[[-33 -23   4   4 -40]
 [-18  30 -34   3   3]
 [ 16   1  -9  -5  21]] --> 3

[[147 124  52 202 187]
 [134 150 228  72  54]] --> 202

[[-31 -39  50   5]
 [ -6 -17  22  22]] --> 50

[[493 370 982 102 258]
 [493 416 889 565 599]] --> 102

[[5874 8817 7958 7087 4220]
 [5376 1887 4418 4822 8073]] --> 7087

[[622 384 272 805 637 807]
 [377 245 674  85 353 318]
 [125 281 251 585 302 665]] --> 353

[[6 1 5 9]
 [7 4 7 8]] --> 5

[[-400  163 -315 -683  441  291]
 [-762   66  -67 -582  510   67]
 [-135 -113 -146  245  285    2]] --> 510

[[35 20 45 42]
 [59 66 85 61]
 [53 20 85 80]] --> 85

[[9084 2614 4470 4250 3992]
 [6839 7659 5730 9195 7401]] --> 4250
---
[ 4.10 -0.08 -4.44  5.49] | -4.44
[-5.57  4.07  3.32  1.32  0.53] | 3.32
[ 6.93 -5.85 -0.54 -0.72] | -0.54
[ 0.00 -2.39 -2.51 -0.51 -1.13 -4.98] | -2.51
[ 2.55  2.04  0.44 -5.90  5.86] | 0.44
[ 4.84  0.72  0.93 -1.21 -2.51 -2.11  6.96] | 0.93
[ 2.77  5.15  5.63  4.07  1.06 -2.27] | 5.63
[ 0.87  5.62  5.83 -6.41  1.88  0.68] | 5.83
---
[[ 2.22 -4.18 -2.46  4.06 -2.16  3.52  2.69  3.35]
 [ 1.91 -4.47 -0.86  2.97 -1.68  2.43  3.67  4.81]
 [ 2.22 -3.34 -3.46  4.90 -1.93  3.13  2.74  3.47]
 [ 0.84 -3.71 -3.34  4.78 -2.45  2.01  2.72  4.21]
 [ 2.13 -3.73 -2.73  5.37 -2.25  3.05  2.90  3.62]
 [ 0.99 -3.56 -3.47  5.17 -2.45  1.92  2.65  4.23]
 [ 1.61 -3.81 -3.00  4.88 -2.33  3.00  2.81  3.60]
 [ 2.49 -3.84 -2.90  4.11 -1.95  2.26  2.24  4.01]
 [ 2.54 -2.34 -4.61  5.49 -1.49  1.21  2.27  4.42]
 [ 2.08 -3.83 -2.64  5.28 -2.32  2.01  2.58  4.24]] yields 2.08

[[ 0.03  3.07 -0.83  0.16 -3.02 -0.23  0.49  0.39 -0.92  1.97  1.55]
 [ 0.16  2.79  3.01 -0.07 -1.66 -1.55  0.28  0.31 -1.49  0.10 -0.60]
 [-1.95  1.56  2.96 -0.29 -1.01  2.62 -2.48 -1.73  2.25  3.05  2.08]
 [-1.59 -0.80  0.70  0.74 -2.62 -2.61 -1.34  1.43  0.45  2.32 -1.82]
 [ 0.72  3.23 -0.70  0.15 -2.93 -1.86  0.04 -0.09 -2.80  1.64  1.35]
 [-1.69  2.19  2.64 -0.69 -1.63  1.40 -1.84 -1.88  1.26  1.90 -0.55]
 [ 1.28 -1.35 -0.62 -0.58  2.16  1.86 -0.24  1.05  2.13 -2.14  2.01]
 [-2.78 -0.96 -1.74  1.92 -0.71  1.28 -2.63 -5.07 -0.38  1.72 -0.02]
 [ 0.92  2.34 -2.71  0.00 -2.68  0.69  0.74 -0.73  0.78 -2.07 -1.44]
 [-2.58 -0.80 -3.63  0.37 -1.57  2.56 -3.74 -2.83  4.07 -0.19  1.87]
 [ 1.29 -0.51  1.47 -0.08  0.44 -3.93  1.78  3.71 -3.31  0.64 -1.66]] yields 1.29

[[ 5.89 -5.10 -1.57  0.56  2.79 -2.34]
 [-1.11  0.17  3.28 -2.20 -0.98  0.60]
 [ 5.43 -5.26 -0.46  1.58  1.01 -3.77]
 [-1.52  0.46  3.70 -4.61  2.91  1.07]
 [-3.39  1.89 -1.18 -2.98  0.82  3.15]
 [ 4.45 -2.68 -5.26 -0.31  5.71  1.14]] yields 4.45

[[ 3.71 -2.78 -0.33  2.70  1.46  4.80  0.51  1.31 -1.95  3.91  1.74 -1.83
   2.24  0.80]
 [ 1.43  1.73 -0.05  2.01 -5.55  0.78  4.30  0.56 -3.96  2.53  1.84 -4.35
   3.44  1.62]
 [-2.77 -3.76  0.02 -5.90  1.49  2.22  0.78  1.52 -0.63 -3.06  1.13  0.43
   1.63  3.83]
 [ 3.22  2.42  2.22  2.61  1.28  0.25 -1.77  0.05  0.21  2.63 -1.74  2.57
  -1.32 -1.84]
 [ 3.16  1.47  0.66  3.03 -0.72  4.49 -1.39  2.72 -2.78  3.61  4.25 -5.55
   3.59 -1.43]
 [ 2.43  3.91  2.13 -4.01 -0.49 -1.39  0.02  1.03  0.68 -0.88 -0.37  1.85
   0.73  0.98]
 [-1.04 -1.87  0.79 -2.11  3.10  3.36 -6.93 -1.13 -3.71 -4.37  3.88 -2.88
   1.67 -3.06]
 [-0.72 -4.14 -3.39  2.85  2.34  2.72 -2.69 -1.47  2.79  1.51  0.74  3.17
  -1.96  0.13]
 [ 5.56  5.81  4.80 -2.09  0.67  0.24 -3.70  4.04  0.10 -0.76  0.28 -0.79
   3.25 -0.05]] yields 5.56

[[ 0.84  3.47 -2.82 -1.98  4.92 -0.44 -1.88  4.93 -2.98 -1.55]
 [-0.35  2.54 -1.73 -1.00 -0.76 -1.19 -0.24  0.06  0.57 -1.36]
 [-0.73  1.28 -0.19  0.39 -1.28  1.78  1.33  0.35 -2.49  1.03]
 [-1.54  1.32 -2.79 -3.34 -0.59  1.00 -1.45 -1.86  1.75 -0.92]
 [-0.65  0.20  0.81 -0.10  1.57 -1.39  1.52  1.17 -0.40  1.00]
 [-1.12  3.18 -1.14 -2.08  2.30  0.16 -1.93  1.70 -0.09 -2.67]
 [-1.17 -1.17  4.25  1.98 -0.35  1.69  2.26  0.21  0.87  2.73]
 [-2.25 -1.07  0.24 -2.16  1.05 -3.24  0.76 -0.53  2.64 -0.08]
 [ 3.84 -2.36  2.08  3.61 -0.66 -0.79  1.82  3.98 -3.32  2.42]] yields 3.84

[[-1.04  3.93  1.66 -1.45  2.49 -3.74 -1.77 -3.71]
 [-0.42  1.96  2.42 -1.10  1.54 -2.80  0.10 -1.78]
 [ 0.19 -0.98  1.66 -0.06  0.11 -0.90 -0.36 -1.78]
 [-1.24  5.89  1.66 -2.14  2.97 -5.64  1.04 -1.14]
 [-0.63  2.94 -0.63 -0.75  1.06 -0.90 -1.77 -1.14]
 [-0.63  2.94 -1.39 -0.75  1.06 -0.90 -0.83  0.15]
 [-0.02  0.00  0.14 -0.06  0.11  0.04 -1.30 -1.78]
 [-0.42  1.96  1.66 -0.75  1.06 -2.80 -1.30 -2.42]
 [-0.63  2.94 -1.39 -0.75  1.06 -0.90 -0.83 -0.49]
 [-0.63  2.94 -1.39 -0.75  1.06 -0.90 -0.36  0.79]] yields -0.63

[[ 0.36 -0.72 -2.02 -0.33  0.60  0.04]
 [ 0.45 -0.59 -2.34 -0.51  0.62 -0.25]
 [ 0.33 -0.94  4.46  1.35 -3.95  3.22]
 [ 0.44 -0.47 -1.18 -1.43 -1.99 -0.98]
 [ 4.32 -0.97 -4.23  1.84 -6.72  0.84]
 [-0.65 -0.98 -0.12 -1.08  0.31 -1.13]] yields -0.65

[[ 0.52  2.76  1.89 -1.68 -4.79 -4.14  0.49 -0.53 -2.27]
 [ 0.99 -1.69  1.02 -0.67 -0.81 -2.02  0.28  1.08 -1.70]
 [ 1.75  1.07  1.80 -1.60 -2.96 -4.36  1.70 -1.95 -1.54]
 [-1.01 -1.28  0.44 -2.16 -2.30 -1.94 -1.47  1.61 -2.31]
 [ 1.91  1.77  1.61  1.12 -4.60 -4.53 -3.82  1.86 -1.11]
 [ 0.43 -0.87  0.51  1.09 -2.84 -2.17 -4.02  0.96 -0.27]
 [-0.55 -0.92  0.14 -2.10 -2.12 -1.82 -0.72 -0.26 -0.55]
 [ 0.38  1.09  1.63 -0.72 -5.54 -3.42  0.89 -5.97  0.89]
 [ 2.14  2.32  0.18  3.69 -0.43 -0.19 -1.39 -1.95  3.16]
 [ 3.01  0.62  0.51  1.79  0.04 -2.40 -3.75  6.75 -0.99]] yields 3.01

[[ 0.76  0.02 -0.56  1.19 -0.98  1.14  0.57 -2.69  0.71 -1.32  2.93]
 [-1.83 -3.20 -1.29  1.11 -0.79 -2.75  1.25  0.69 -0.80  1.33 -0.51]
 [ 1.97  2.38  0.97 -2.21  0.92  2.21 -1.84 -0.23  0.49 -1.92  0.04]
 [ 2.03  1.05 -0.27 -0.79 -0.32  0.92 -1.87 -2.94  0.53 -3.49  3.64]
 [-0.17  0.43  0.50  3.06 -0.81 -0.19  1.04 -2.13  0.78  1.44  2.42]
 [ 1.80 -0.85  0.02 -0.76 -0.41 -0.60 -2.53 -3.04  0.58 -2.29  2.89]
 [ 0.34  1.06  0.65 -2.38  0.47  0.15 -1.65  1.98 -0.84 -1.56 -1.96]
 [ 1.34  0.94  0.50  2.09 -1.12 -0.08 -0.81 -4.62  1.01 -2.10  5.91]] yields 1.34
---
250,176,64,159,15,87 ans = 87

43,79,46,35
44,21,60,47
ans = 43

-420,972,-675,-43,-972 ans = -420

4852,8601,4577,1669
1833,4425,3463,2118
ans = 2118

4689,3656,8438,6227
3911,4666,3734,4655
3872,5062,2338,4726
ans = 3734

26,18,-34,38,41,-45,22
24,-4,-25,7,8,33,-6
7,-11,-8,25,-7,18,2
ans = -25

-23,-16,24,29
-36,26,11,-35
ans = -23

1858,7574,6590,8702,9897,7222 ans = 7222
